rotation ticks, each row followed by its count of ticks:
The counts run from 0 to 303.
[-1.78  3.16 -1.77  0.46  0.91  0.09  1.98 -0.35  1.49 -2.77  0.85 -1.47
 -0.68 -0.22  1.20 -0.32 -0.93  0.92 -0.04  1.60  2.74  0.54  1.09 -1.47
  0.95  0.97 -0.75  1.10  0.14 -0.21 -0.56  1.52  0.51 -0.32  0.41 -1.76
  1.73] -> 77
[-1.00  1.22 -0.71  0.59 -3.65  0.09  2.43 -0.51 -0.15  1.09  1.70  1.93
 -3.00 -0.79 -1.59  0.30 -0.28 -1.58 -0.42 -0.71  0.80  1.06 -1.52  1.82
  1.14  1.82 -0.54  1.78  0.11  1.28 -1.06 -0.59  0.32 -1.83 -0.03 -1.51
 -0.73] -> 126
[ 0.86  1.91  0.17  1.01 -0.09 -0.29  1.89 -1.86 -0.86  0.16  2.86  0.22
  0.63 -0.37 -1.21 -1.88  0.53  0.06 -1.67 -1.16  0.17  0.23 -2.11 -2.19
 -1.13  1.26  1.63  1.42 -0.03 -0.22 -3.09 -0.19 -0.30 -2.51  0.15 -1.53
 -0.03] -> 286
[-0.64 -0.55  0.68  0.06  0.19  0.06 -1.75 -0.12 -0.37 -0.20  1.91  1.22
  1.92 -0.54 -1.44  0.19 -0.44  0.31 -2.21 -0.65  1.27 -0.07 -1.79 -1.41
  0.14  1.67 -1.48  3.85  1.82  0.67 -1.32 -0.55  1.26  1.43  2.55 -2.09
 -2.10] -> 41
[-1.06  1.90 -1.82  0.75 -0.25 -0.14  0.93  1.44  0.33  1.27  2.17 -1.16
 -0.33 -0.50 -1.88 -0.32 -0.33  0.22 -0.25  0.30  2.80 -0.96 -0.47  1.48
 -0.45 -2.39 -1.32  0.06 -1.01 -0.18  0.31 -1.17  1.62  2.01 -0.57 -3.56
  1.09] -> 193
[-2.33  2.19  0.23 -0.27  2.07  0.46  2.29  0.37  0.25 -1.90  0.78  0.45
 -0.85 -1.20  2.55  2.30  0.00  0.88  0.51 -0.41  1.66  1.81  0.31 -0.38
 -0.74  1.55 -1.68  2.48  0.20 -0.35 -1.25 -0.07  0.60 -1.13 -0.19  0.58
 -1.00] -> 97
[ 1.60 -1.52 -0.37 -0.36 -0.87  0.86 -1.09 -0.35  0.62 -0.39  1.94  0.99
  1.72  0.62 -3.13 -0.18  1.47  0.79  0.02 -0.03 -0.74  0.17 -2.51  1.51
  0.74  0.57  0.74 -0.10  2.43  1.43 -1.52  0.12 -0.03  1.38  1.66 -2.92
  2.94] -> 201
[-1.55  4.11 -0.77 -0.54 -0.04 -0.65  1.83 -1.17  1.41 -3.68  0.83  0.15
 -0.27  0.18  1.91 -0.68  0.33  0.24 -0.07  1.02  2.20  0.28  0.72 -0.78
  1.66  1.45 -1.24  1.54  0.16  0.11 -0.48  0.61  0.44  0.02  1.04 -0.72
  1.08] -> 76
[ 1.67 -0.39 -0.71 -1.26 -0.19 -0.39 -1.28 -1.23 -1.30  0.25  2.80 -1.11
  1.76 -0.97 -1.75 -0.53  2.52 -0.19 -0.01 -1.98  0.78 -0.71 -0.63  0.05
  0.76 -0.70  0.62  1.20  2.44  1.89 -2.71 -1.49  0.13 -0.93  0.45 -2.17
 -0.87] -> 176
[-1.56  2.80 -0.50  1.56 -0.92 -0.11  1.03  0.45  0.05 -0.56  0.69  0.21
 -0.06  0.17 -0.46 -0.92 -0.19  0.41 -2.31 -0.07  2.73  0.86 -1.90 -0.28
  0.56  1.74 -1.30  1.34 -0.38  0.36 -4.33  1.12 -0.84 -0.86  1.86 -2.49
 -0.89] -> 262
[-0.10  0.96  0.05  0.92  1.19  0.49 -1.49  0.07  0.32  1.88  1.02  0.93
  1.52 -1.09 -2.43 -2.02 -0.85  0.21 -0.50 -0.06  0.18  0.47 -2.47 -0.29
  1.51 -1.56 -1.11  3.87  1.41  0.27 -0.18 -0.19 -0.20 -0.07  2.95 -1.15
 -1.43] -> 39
[ 0.15 -1.40 -0.09  0.50  1.22  0.57 -0.88  0.18 -0.50 -1.10  2.58 -0.96
 -1.70 -1.19 -0.72  1.56 -0.56  0.52  2.07 -1.61 -1.63  0.43 -0.76  0.69
 -1.58 -0.58  0.10  1.81  1.85  2.52  2.09 -2.60  2.28  0.90 -1.41  0.10
  0.67] -> 158
[-0.25 -0.04 -0.67  1.01  0.83 -1.39 -1.45  0.63  0.48 -0.77  1.06  1.70
  0.51 -2.16 -1.53 -1.91 -0.50 -0.94  0.73 -0.53 -0.60 -1.09 -1.41 -1.15
  0.53  2.00  0.35  1.14  0.95  1.08  0.08 -2.47 -2.00  1.83  2.38 -3.00
  1.69] -> 246
[-0.63  0.93  0.74  0.03  0.07 -1.35  3.35  0.23  0.90 -1.31  2.04  2.41
  0.69  0.09 -0.45 -1.07  0.15 -0.43  1.27  0.41 -1.35  1.75 -1.02  2.45
  0.05  1.71 -0.67 -0.47 -1.06 -1.46 -2.05  0.83 -1.39 -0.97  0.99 -1.02
  2.81] -> 256
[-1.54  3.79 -2.62  1.21  0.61 -0.37  0.58  0.64  0.32  1.72  2.04 -1.07
 -0.88  0.78 -0.09 -0.72  0.36  0.16  1.56  1.55  0.13 -0.14 -0.28  1.12
  0.24 -2.54 -0.95  2.66 -0.53  0.09  1.03 -1.08  0.53  1.04  0.54  0.00
  1.97] -> 214
[-1.58  1.07 -0.27  0.85  1.45 -0.21  2.76  1.49 -0.03  1.83  2.94 -0.29
  0.96 -0.60  0.08  0.23  0.89  0.28  2.46  0.75 -1.17  2.20  0.03  1.49
 -1.09 -0.38 -1.14  2.25 -0.59 -1.71 -0.98  0.19 -0.49 -0.19  0.74  0.89
  2.10] -> 234
[ 0.71 -1.91 -0.54 -0.24  0.79 -0.97 -0.33  0.48  1.46 -4.22  1.48 -0.44
  1.99  0.08  0.00 -0.19 -0.59  1.07  0.88 -0.56 -0.29  0.21 -1.49  1.53
  0.69  0.15 -0.34 -1.88  1.46  1.53 -2.56  0.03  0.60  0.06  0.54 -2.41
  1.93] -> 1
[-1.65  0.25  1.43  0.47  3.01  0.12  1.91  0.92 -0.74 -1.55  0.64  1.30
 -1.23 -0.66 -0.52  2.26 -0.71  1.75  1.35 -1.00  1.19  2.41 -0.20  1.52
 -1.21 -0.04 -0.28  0.32 -0.79 -1.30 -1.42 -0.67 -0.37 -0.61 -1.59 -1.52
 -1.77] -> 118
[ 0.07  1.28  0.15  1.00  2.53 -0.47  0.10 -0.46 -0.14 -3.06  1.18  1.43
 -2.06  1.18 -0.90  0.48 -1.22  1.99  1.90 -0.69 -0.14  0.77 -1.61  2.09
  0.14 -1.68  1.79 -0.74 -1.17  0.05  0.54 -2.15  0.38  0.06 -2.67 -2.07
 -0.32] -> 139
[-0.18  0.18  1.09 -0.23  2.64  0.46 -1.67  1.30  0.55 -1.95  1.44  2.46
  2.07 -1.12  0.62  0.73  2.33  1.32 -0.45 -1.19  0.97  0.78 -2.33  0.70
 -1.84  1.03 -1.35  1.41  0.90  0.20 -0.80 -1.37  0.05  2.66 -0.15 -0.58
  1.84] -> 227
[-0.22  1.18 -1.54 -0.09  0.54  0.23  2.41  0.35  1.67 -0.22  1.73 -1.73
  0.60 -3.62  0.15 -1.32  0.07  1.15  1.79 -0.64  1.09  0.15 -0.07  1.65
 -0.19 -3.31 -1.64 -0.27  0.55 -0.06  0.68  0.10  2.59 -1.49 -0.44 -1.22
  1.10] -> 168
[ 0.21  3.07 -0.40 -1.31  1.91 -1.52  0.71 -1.19  0.26 -1.60  3.38  1.34
  2.27  0.95  0.71 -1.82  1.29 -0.10 -0.56 -0.52  0.54  0.35 -1.20  1.44
  0.43 -1.76 -0.95  1.25 -1.42 -1.55 -0.96 -0.49  1.10 -0.47 -0.04  0.54
  0.97] -> 30
[-1.42  1.66  0.97 -1.74  0.90 -2.33  1.33  0.32  1.08 -2.32  3.22  2.13
  0.88  0.52  1.12  0.00 -0.40 -1.12 -0.63 -0.34  1.37  0.88  0.81  1.88
  0.41  1.02 -2.32  1.59 -0.44 -1.05  0.83  0.14  1.10  1.70 -0.35 -0.64
  1.37] -> 51
[-0.05 -0.80 -1.63 -1.06  2.69 -1.72 -1.36 -0.07  0.27 -3.35  3.19  0.54
  1.40 -0.67 -0.43  0.79 -0.34 -1.48  0.99 -0.31 -1.16 -0.16  1.34 -0.90
  0.67  1.41 -1.10  1.40  1.90  0.62  0.27 -1.40  0.06  1.53  2.15 -1.17
  1.45] -> 46
[ 0.94  0.84  1.52 -0.16  0.77  0.56  0.48 -0.07 -1.16  2.25  1.86 -2.25
  1.09 -1.52 -1.69 -1.11  2.09  0.69  0.47 -2.28  1.59 -0.25 -1.37  0.26
 -0.98 -2.35  0.20  2.31  1.22  1.22 -1.05 -0.70  0.56 -0.09 -1.37 -1.62
 -1.79] -> 174
[ 0.39  3.24 -0.32  1.67  2.12  0.37 -0.92 -0.96  0.51  0.32  1.07  0.71
 -1.35 -0.12 -1.78 -1.98  1.17  0.46 -1.00 -1.43  1.30  0.49 -2.38 -1.53
  0.34 -1.08  1.78  2.37 -0.04  0.19  0.57  0.22 -2.22  1.11 -1.22 -1.78
  1.10] -> 84
[ 0.52  0.54 -0.63  0.98 -0.30  0.39  1.84 -1.55 -0.71 -0.02  3.29 -0.35
  0.04 -0.86 -0.64 -0.67  0.59 -0.41 -2.32 -2.13  0.49  0.40 -1.92 -2.41
 -1.87  2.30  0.40  1.55  0.72  1.06 -3.20  0.42 -0.23 -2.29 -0.36 -0.70
  0.83] -> 287
[-0.86  3.77 -0.61  1.32  0.49  0.63  3.89 -1.40  0.55 -0.28  0.80 -0.71
 -1.11 -0.54 -0.97 -2.19 -0.64  0.42  0.75  2.19  0.13  0.25 -0.58 -2.00
 -0.36  0.68  0.77  1.10 -0.58 -0.98  0.76  0.31 -0.35 -0.05  1.02 -2.74
  1.73] -> 79
[ 0.19  1.11  0.86 -1.80 -1.61 -1.25  2.85 -1.25  1.25 -2.19  2.15 -0.56
  1.67 -2.22  1.69 -1.32  1.18  0.61  1.62 -0.64  0.32 -0.12  0.00  1.84
  0.00  0.03 -0.80 -0.27  0.56  0.28  0.12 -1.01  3.00 -1.75 -0.73 -0.58
  1.21] -> 166
[ 0.73  0.50  0.32  0.17  2.98 -0.58 -0.63 -0.77  0.67 -3.53  1.90 -0.56
  2.28  0.02 -0.65 -1.71 -0.72  1.02  2.47  1.05 -2.50 -0.60 -1.57 -0.63
 -0.58 -1.40  0.80  0.27  0.93  0.13  0.92 -1.59  1.18  1.35  1.82 -1.31
  1.78] -> 24
[-0.31  0.34  2.63 -0.57  1.41 -1.16  0.13 -1.51  0.33 -3.69  1.44  1.15
  0.53 -0.18  1.41 -0.60 -0.79  0.80  1.26 -1.68 -1.42  1.31 -0.73 -0.21
  0.31  2.13 -0.26  2.77  1.74  0.71 -0.13 -0.75  0.77 -1.12  0.98  1.26
 -1.82] -> 296
[ 0.15  0.51 -0.08 -0.52 -0.99  0.92  1.08  0.25 -0.46  1.33  2.27  0.20
  0.78 -2.44 -1.66  0.07  1.02  0.58 -1.66 -1.67  3.10 -0.64 -1.82  0.62
 -1.33 -1.05 -1.61  0.97 -0.15  0.11 -1.65 -1.29  2.43 -0.40 -0.90 -2.67
 -0.85] -> 172
[-0.65  2.48 -2.96 -0.30 -1.05 -0.14  1.04  1.14  0.91 -0.44  2.41 -0.16
 -0.53 -1.13 -0.99 -0.40  0.27 -0.62 -0.05  0.69  2.58 -1.63 -0.07  1.84
  0.51 -1.76 -1.98 -0.45 -0.56  0.52 -0.19 -1.79  1.66  0.96  0.37 -3.35
  1.59] -> 192
[ 0.10  0.46  0.42 -1.65  2.43 -1.88 -1.16 -0.68 -0.69 -2.55  2.18  0.27
  1.53 -0.34 -0.57 -0.65  0.36 -1.08  1.94 -0.40 -1.41 -0.47  0.90 -1.41
  0.52  1.14 -0.26  2.61  2.10  1.18  0.31 -1.56 -0.84  1.56  2.54 -0.72
  0.60] -> 45
[ 1.41  1.11  0.59 -0.98  0.59 -0.48 -0.49 -1.08 -1.43  1.03  2.17 -1.21
  1.60 -0.85 -2.05 -1.63  2.78  0.17  0.67 -2.36  0.69 -0.22 -0.83  0.54
  0.42 -1.89  0.99  2.06  1.94  1.45 -1.74 -1.71  0.03 -0.73 -0.23 -1.74
 -1.81] -> 175
[-1.97  2.40  0.79 -0.82  1.43  0.60  1.64 -0.35  0.03 -2.68  1.05  2.80
 -0.44 -0.82  1.90  2.04  0.63  0.91  0.25  0.18  1.19  1.73 -0.73  0.46
 -0.14  2.44 -1.02  2.81 -0.09 -1.14 -1.22 -0.82  0.91 -1.23  0.45  0.51
 -0.86] -> 96
[ 1.03  0.36 -0.25  1.84  1.52  0.00 -0.95 -1.24  0.15  1.06  1.90  0.65
 -1.30 -0.99 -2.18 -1.81 -0.33 -0.34  0.48 -2.05 -2.00  1.08 -2.51 -0.73
  0.46 -0.64  0.62  2.80  1.56  1.76  0.03  0.03 -1.63 -2.06  0.47  0.67
  0.28] -> 290
[-0.26  1.02  0.56 -0.44  0.26 -0.23  2.67 -0.66 -0.09 -3.13  2.57 -0.41
 -1.27  0.94  1.10  1.49  0.36  1.53  0.38 -1.05  1.28  1.33 -0.23  2.25
 -1.02  0.46  0.14 -0.90 -0.36  0.03 -1.61  0.34  2.02 -1.35 -3.48 -0.80
  0.74] -> 142
[ 0.39 -0.02  1.27 -0.42  0.47 -0.51 -1.32 -0.32  0.39 -3.70  1.55 -1.00
  2.04  0.09  1.17 -0.60 -0.24  0.97 -0.88 -1.22  0.08 -0.80 -1.78 -1.01
 -0.58  1.09 -1.28  1.85  2.46  2.78 -0.17 -0.19  2.01  2.43  0.35 -0.54
  0.80] -> 21
[ 0.39  0.18 -1.12  0.21  1.84 -0.36 -0.84  0.11  0.60 -4.34  1.19  1.14
 -2.51 -1.27 -0.18  1.65 -0.45 -0.17  0.80 -1.72  0.52 -0.08 -1.13  0.99
 -0.59 -0.30 -0.25 -1.58  0.56  2.53  0.77 -1.80  0.41  0.67 -1.89 -1.57
  1.44] -> 137
[ 0.14  0.32 -2.69  1.56 -1.87 -0.35 -1.87 -0.04  0.96  0.40  2.68 -0.39
 -0.34  0.20 -1.04 -1.11 -0.97 -0.71 -1.71 -0.13  0.37 -0.74 -2.68  0.25
  1.40 -0.30 -1.33  2.49  1.48  2.39 -0.26 -0.32  1.81  0.55  1.50 -0.74
  1.25] -> 16
